(in the rows, 128 means zero)
Each named move below is a turn or a mirror, shown by a few rows before and after it. Which moves, in which order, take the first row of each later pair to the second? The first pair is answered.
move G:
[106 137 164 157 113 152 141 129  99 151 130 118 145 146 108 141 127 119
 101 150 143 120 146 132 121 144] => [125 119 131 104 121 150 157 101 123 135 133 145 112 114 106 131 108 128
 102 157 143 121 152 149 118  96]
[112 128 140 121 130 122 130 143 135 105 144  92 139 131 125 129 128 136
 128 167 124 141 115 151 112 111] => [113 127 139 125 129 120 128 145 137 107 145  95 138 131 128 128 130 139
 127 168 126 139 116 153 113 110]
[101 147  97 124 110 148 151  81 172 137 120 134 104 115 123 139 110 120
 128 154 111 123 144 128  74 135] => [ 87 158 125 157 105 154 140 104 154 146 117 111 129 139 125 142 125 112
 127 149 117 123 138 115  75 172]
move E:
[179 107  89  84 139  94 154  84 145 138  81 163  66  74 139 101 116 139
 114 132 149 131 188 140 129  95] => [217 132 138 120 180 115  98 126 142 156  77 152  92 110 145 137 140  80
 112 149 152 169 176 145 171 118]
[117 166 152 156 100  98 161 152 138 145 130 123 146 127 141 114 115 164
 149 104  92 134 120 127 130 192] => [116 157 134 139  93  89 173 137 149 139 123 132 126 107 139 103 102 176
 145  98  93 126 130 127 122 178]
[117 101 101 128 106 121 155 166 145 155  88 107 134 171  76 125 127 117
 169  76  87 124 136 162 145 142] => [120  99  92 122 108 118 159 161 146 155  85 111 130 168  75 121 125 119
 169  75  92 125 141 160 146 140]
move U:
[123  96 133  85 195 183 134 177 128  90 186 142 185 134  96 165 127  80
 145 169 105 141 115 138 201 114] => [157 114 133 153 168 135 127 166 103 142  81 145 153 117 121 122 138  69
 129 100 129 129 220  87 195 202]
[ 52  97 123 137  90 122 172 118 112 127 154 113 151 129 122 112 118 155
 137  86 122  95 138 116  98 136] => [ 50  98 123 137  92 123 171 117 112 120 160 114 152 131 124 113 118 152
 139  86 120  95 135 118  96 129]
[118 170 163 185 140 153 109 150  93 135 111 102 178 172 121 140 121 130
 116 126 119 114 112 119 153 179] => [107 168 162 171 149 163 112 154  99 121 135 104 189 174 117 150 119 131
 117 139 113 119  88 132 153 157]
[123 128 157  92  96 135 117 114  93 158 156 112 125 110 106 118 121 149
 133 151 144  98 110 138 142 118] => [131 130 160 106  93 125 115 112  88 174 131 107 117 105 110 112 121 147
 130 138 148  93 133 129 143 136]
move C:
[135 141 118 141 163 133 113 169 157 120 161 141 130 142 118 175 134 105
 127 148 134 182  90 152 137 111] => [138 149 132 175 157 126 104 182 142 137 134 134 134 148 122 169 141  96
 121 129 141 179 112 132 144 151]
[184 126 122 100 151 124 131 125 135 130 131 140  99 115 126 148 130  88
 122 140 104 154 127 157 149 107] => [191 134 132 117 151 127 119 134 131 137 123 134 104 124 130 152 136  79
 119 137 107 160 134 149 157 118]
[143 142 107 144 166 181 122 110 122 142 120 152 111 176 137 160 115 170
 161 125 117 143  97 114 108 148] => [144 146 107 151 163 179 123 109 120 147 112 155 112 175 138 157 117 165
 159 120 121 141 104 108 108 154]

(two moves a pair)
[126 154 126 160 143 135 118 152 125 143 133 121 148 140 146 128 102 112
 115 161 143 145 124 157 155 115] => [110 137 100 128 134 130 140 128 132 133 144 131 132 118 140 112  88 136
 118 161 140 134 120 164 137  86] => E then G
[127 141 154 147  99 116 135 139 100 185  53 116 146 115 145 119 124 147
  93  96 175 139 172  54 142 160] => [142 112 108  54 121 116 162 100 136 152  86 155  96  72 136 121  95 165
  98 133 164 140 143  99 139  62] => G then C
[149 130  54  34 156 126 127 110 171 115  89 175 108  87 125 139  97 109
 137 159 128 171  92 129 173  73] => [131 172 119 158 125 117  88 159 114 165  31 125 157 133 139 133 132  88
 125 103 144 165 140  71 177 205] => U then G
[158 138  97  88 133 137 174 125 132  98 149 155  60 103 139  99 113 105
 128 122 124 130 160 133 154 105] => [167 154 135 110 156 164 140 162 128 100 174 139  95 137 137 132 128  75
 132 144 121 155 128 141 179 114] => C then E
[161 130 138  75 145 175 104 147 128  75 123 152 124 148 127 137 149 141
 169 167 117 171  61 174 138  96] => [185 156 165 146 136 155  77 165 103 120  58 137 127 161 145 122 170 115
 162 130 129 176 120 139 149 173] => C then U
[120 134 164 142 135 147 115 162 120 126 166 106 168 166 122 154 128 123
 136 155 125 142  95 127 142 132] => [157 109 107  79 136 118 143 110 147 119 138 151  98 108 127 125  98 145
 131 157 126 133 129 142 132  80] => C then G
[ 88 124 109 144  95 143 148 146 115 130 141 102 148 125 132 120 157 157
 116 143 123 112 126 124 136 146] => [103 112  97 109 110 151 150 141 135 117 156 116 132 113 130 129 148 155
 118 164 125 119 110 144 143 106] => G then C
[145 137 152  98 175 162 104 156 132 110 168 124 147 153 118 174 122  85
 149 163 114 161  85 163 157  81] => [182 130 123  72 183 137 109 130 143 116 133 152 101 119 126 156 112  83
 143 158 121 164 125 169 160  65] => C then G
[145 136 139 137 128 140 101 135 141 152 136 111 117 134 125 123 143 110
 137 139 119 133 144 144 138 125] => [134 136 143 138 126 147 101 139 139 151 145 108 127 141 127 125 149 114
 141 141 118 132 136 144 137 126] => G then E
[105 113 112 113 104 112 163 119 114 127 127 131 118 114 117 114 119 138
 117 114 117  87 129 123  97 132] => [106 113 117  98 117 126 158 128 125 114 158 133 128 127 111 132 119 132
 122 137 112  97  99 139 107 108] => U then C
[153  77 153 125 124 105 156  75  92 141 114 129 124 130 109 124 130 165
 166  86  85 182 149 141 151 149] => [144  75 151 120 125 108 163  74  94 136 121 128 129 132 108 124 132 170
 166  88  82 174 144 139 144 143] => G then C
[133 145 133 147 153 135 124 134 133 135 128 133 142 135 115 120 150 124
 133 112 116 146 105 127 150 122] => [144 143 123 141 152 120 125 120 141 140 112 144 123 119 119 111 145 126
 131 106 118 144 123 127 148 120] => G then U
[184 111 124  74 156 105  91 117 141 117 175 139 125 134 121 165 122 113
 116 178  86 149 101 120 171  58] => [173 142 170 170 136  96  66 152  99 156 130 104 156 165 133 157 149  96
 107 136 101 146 140  72 172 160] => G then U
[ 88 135 135 166  92 111 155 124  93 144 102 105 141 132 119  93 135 162
 117  78 130  87 163  90 106 189] => [ 64 115 122  99 116 151 167 124 121  96 191 111 158 139 102 127 122 172
 133 138 116 102  72 137 104  98] => U then G
[ 98 134 139 134 114 145 121 132 139 128 185  95 178 164 120 137 146 136
 130 149 113 138  62 126 120 140] => [121 108  85  81 107 118 154  80 159 119 163 132 116 113 125 107 120 165
 124 140 113 125  95 136 109  92] => E then E
[ 69 139 170 167 110 149 124 175 110 118 173  92 195 167 123 142 130 133
 135 131 123 128  93 125 119 150] => [136 120 106 128  99  81 146 106 127 139  72 147  89  85 141  86 103 141
 119  87 135 108 199 115 114 140] => G then U
[189 120 126  98 160 147  94 111 170 118 135 155  91 132 130 152 135 110
 111 162 127 158 145 133 164  91] => [159 137 156 176 129 138  86 137 131 150 100 122 119 162 140 139 153 113
 105 116 135 145 176  89 153 180] => G then C
[120 128 148 146  95 130 134 140 121 104 167  82 156 150 118 104 151 112
 123 116 119 133 103 137 136 131] => [158 118 122 135  88  94 144 105 128 119 122 104 106 115 129  76 138 114
 118  97 123 126 155 132 134 134] => G then U
[103 120 116 193  77  91 101 145 109 115 144 119 132 127 118  98 143 165
 131  81 143 119 165  84 101 139] => [108  96  83 121  96 100 123 121 137  88 176 142 112 102 109 103 121 180
 138 115 135 124 136 119  97  66] => G then U
[103 155 136 139 133 145 114 111 124 132 134 140 135 150 119 122 131 129
 152 132 143 121 118 130 141 113] => [102 148 122 123 129 138 126 105 127 129 133 149 127 137 117 117 124 138
 154 128 141 115 127 132 133 105] => E then E
[100 134 106 107 159 150 134 124 130 118 153 130 115 144 120 160 126 126
 130 139 118 117 103 148 121  83] => [ 75 136 108 126 139 145 144 127 119 118 153 117 129 153 118 153 127 145
 128 120 121 102 101 135 107 102] => G then E
[103  64 103 120 109 125 190 112 134 110 139  92  97 104 107 105 116 176
 128 124 132 107  55 125  66 146] => [ 96  82 138 142 122 152 165 143 130 107 165  72 133 138 104 130 132 155
 133 143 129 123  26 129  81 159] => C then G
[168 106  95 115 157 126 129 104 147 109  73 200  28 132 125 117 120 102
 116  84 110 130 175 131 137 147] => [130 138 150 194 146 152 103 161 114 126  92 147 102 193 124 146 151  83
 116  74 112 136 149 107 141 214] => C then G
[161 123 125  98 155 154 134 122 139 112 133 137 113 112 123 147 132  95
 125 154 106 147 104 147 161  96] => [149 144 154 161 138 149 119 147 110 136 110 111 142 136 132 144 150  81
 122 126 118 144 123 118 159 158] => G then U
[144 147 148 134 199 142  96 144 132 125 151 118 158 172 142 132 127  94
 143 167 115 133 110 114 136 120] => [ 80 122 118 119 152 131 141 119 120 110 175 111 165 159 131 105 111 155
 147 142 106  95 105 102  93 118] => E then E
[155 106  95 181 140 121 113 110 107 121  99 116  88 114 100 135 128 124
  91 115 127 170 141 140  99 155] => [144 110 110 168 152 146 106 128 111 107 139 108 113 129  91 161 129 119
  97 143 121 182  96 157 109 131] => U then C
[140 157 145 138 134 130 111 151 127 137 125 105 153 141 112 133 140 104
 131 136 140 142 144 129 148 147] => [122 152 127 145 114 116 130 138 118 139 114 103 148 132 111 109 135 123
 132 114 138 124 159 117 129 162] => C then E
[129 134 146 119 143 156 110 134 126 111 155 121 154 122 130 154 139 111
 128 144 112 145  91 143 136  98] => [143 133 124 141 116 117 123 111 114 143  89 128 121  93 144 110 135 125
 116  92 122 124 166 111 125 142] => U then C
[126 115 114  51 113 166 109 124 128 162 182 120 146 167 103 126 123 152
 141  63 128 153  84 125 128  67] => [138 136 147 101 117 170  79 151 111 185 160 102 166 194 107 138 139 123
 135  56 133 163  93 111 144 114] => C then C
[141 163 145 161 129 108 105 134 132 171  84 118 133 147 157 121 135  98
 122 103 150 130 173  97 135 194] => [143 127  85  80 122  96 149  84 163 148 103 156  83  98 152 100 100 134
 122 112 141 109 169 123 118 120] => E then G
[190 132 152 162 156 122  62 159 127 166  92 108 125 130 121 120 137  62
 135 140 139 145 153 154 164 144] => [ 73 119 147 184  86 133 118 156  99 143 142  70 180 151 105  96 129 139
 140 107 126  92 113 126 100 172] => E then E
[173 169 157 127 152 138 157 110 142 133 109 138 116 126 115  90 119 142
  96 119 126 130 139  95 141 120] => [176 171 158 126 157 143 153 114 146 132 116 139 120 129 114  94 120 136
  98 124 124 132 134  99 147 113] => E then G
[180 167 181 167 180 143 104 150 159 139 113 142 135 107 126 121 110  85
 126 162 185 132 198 133 178 112] => [118 167 201 177 165 173 112 173 145 115 174 114 186 142 116 138 115 108
 139 179 172 121 135 136 160 111] => U then E
[153 143 130 138 137 118  95 171 133 157 100 127 145 123 110 165 119 103
 121 113 139 154 119 134 150 153] => [141 118  88  83 124 111 131 134 153 136 123 146 119  91 101 150  91 134
 124 121 134 141 107 146 130 104] => E then G
[167 123 121  75 110 129 127  94 128 138 128 126  98  85  99 125  97 128
 156 110 144 122 114 135 108 101] => [133 141 161 126 107 155 108 139 106 139 154  87 162 133  94 145 119 121
 161 111 143 130  78 121 113 138] => G then U
[115 120 155 185  95 135 112 140 135  96 127  99 179 201 142 147 103 146
 134 128 133 111 102 116 110 128] => [107 100 114 143  80 118 148 101 146  83 129 116 151 168 138 123  81 176
 132 121 129  92 111 121  89 100] => E then G
[ 82 148 112 141 114  90 148 108  91 134  72 123 153 172 122  86 159 116
 157  94 151  95 170  95 151 159] => [ 83 124  81  90 118  87 174  79 114 113  85 141 125 142 120  75 143 133
 159 103 146  84 161 117 140 110] => E then C
[153 117  99  99 208 148 106 149 169 130 150 101 133 147 191 145  79  89
 136 128 140 174 107 112 155  86] => [164 121 102 108 208 137  99 146 166 141 133 105 125 143 195 141  78  82
 135 123 142 175 124 105 159  95] => C then G
[145 122 102 103 125 108 143 110 143 125 119 148 106 106 127 110 114 139
 132 122 138 116 158 138 119  98] => [115 145 146 169 117 124 121 151 111 140 126 112 161 155 128 126 138 125
 133 112 139 120 140 116 124 155] => U then G
[ 96 128 102 120 181 128 133  93 136 136 153 133 127 142 138 101 116 186
 158 108 124 128  97 129 105 107] => [100 147 133 164 184 135 108 120 118 159 140 114 151 169 141 112 136 162
 151 100 131 142 104 115 118 153] => E then G
[ 73 120 105 128 129 169 120 145 111 118 184 116 167 138 109 148 132 141
 126 151 116 135  92 138 129 115] => [122 111  66 110 122 118 133 101 121 139 106 148  94  83 123 106 116 146
 113 116 126 121 175 126 125 117] => U then G
[ 58 135 119 124  88 133 168 123 115  99 133 123 167 109 114 114 115 202
 137 115 125  67 115 118  94 128] => [ 71 138 107 122  88 123 172 112 116 111 114 127 150  96 119 106 112 202
 132 107 128  65 136 114  98 131] => U then G
[ 88 140 144 136 142 156 131 150 119 112 152 117 175 137 131 141 141 136
 137 128 110 120  99 136 127 103] => [131 127 103 108 134 117 146 106 137 123 103 152 112  87 141 110 123 145
 129 110 115 112 158 137 125  92] => U then G
[125 138 150 173 118 155 147 195  95 123 158 130 196 137  93 142 169 109
 145 121 128 141 141 109 139 163] => [110  99  86 105 100 137 199 139 121 101 170 161 150  88  86 111 137 158
 147 119 121 112 145 117 106 103] => E then G
[138 158 140 146  95 130 101 120 115 160  77 111 124 117 145 115 142 123
 156 109 127 148 130 117 167 136] => [136 142 118  92 110 143 112 105 136 136 116 128 110 105 134 126 125 132
 162 139 121 152 102 148 161  77] => G then U
[128 136 114 136 107 100 134 123 113 117 116 143 122 141 136 112 120 129
 146 119 132 109 146 126 105 139] => [142 128 108 120 115 101 137 115 123 110 120 154 115 130 136 116 120 124
 144 127 132 114 143 135 110 119] => E then C
[ 89 110 120 130 104 156 119 125 120 114 158 108 177 166 131 144 117 150
 146 128 154 126  83 121 100 138] => [101 121 128 159  93 137 111 126 107 134 120 103 171 165 142 133 126 141
 143  98 162 122 123  99 106 175] => C then U
[114 137 147 158 117 122 107 180 113 153  82 130 140 129 153 118 132 124
 122 100 114  93 140  91 111 178] => [132 121 116 121 119 108 124 149 131 147  69 156 102  95 153 105 118 140
 118  99 116  86 154  98 108 149] => C then E
[ 35 126 144 146  91 142 158 133 118 108 171 107 173 131 117 103 109 157
 139 125 136 101  92 121  86 128] => [ 69 121 116 149  81 101 160 102 121 131 106 127 125  95 131  73 100 161
 128  91 143  91 158 104  81 147] => G then U
[121  97  53  70 158 132 143 124 167  90 145 166 123 128 105 129 113 147
 156 186 127 116  87 169 127  86] => [177 131  80 153 156  96  99 138 144 152  43 156 105 124 132 111 136 101
 144 136 150 130 186 127 154 181] => U then E
[ 73 154 170 150 117 176  96 141  94 111 132 151 146 163 113 108 120 140
 114 120 118 160 104 123  96 159] => [113 137 128 112 116 142 114  97 112 120  87 190  80 112 125  80 101 146
 103 102 126 153 163 122  96 137] => G then U
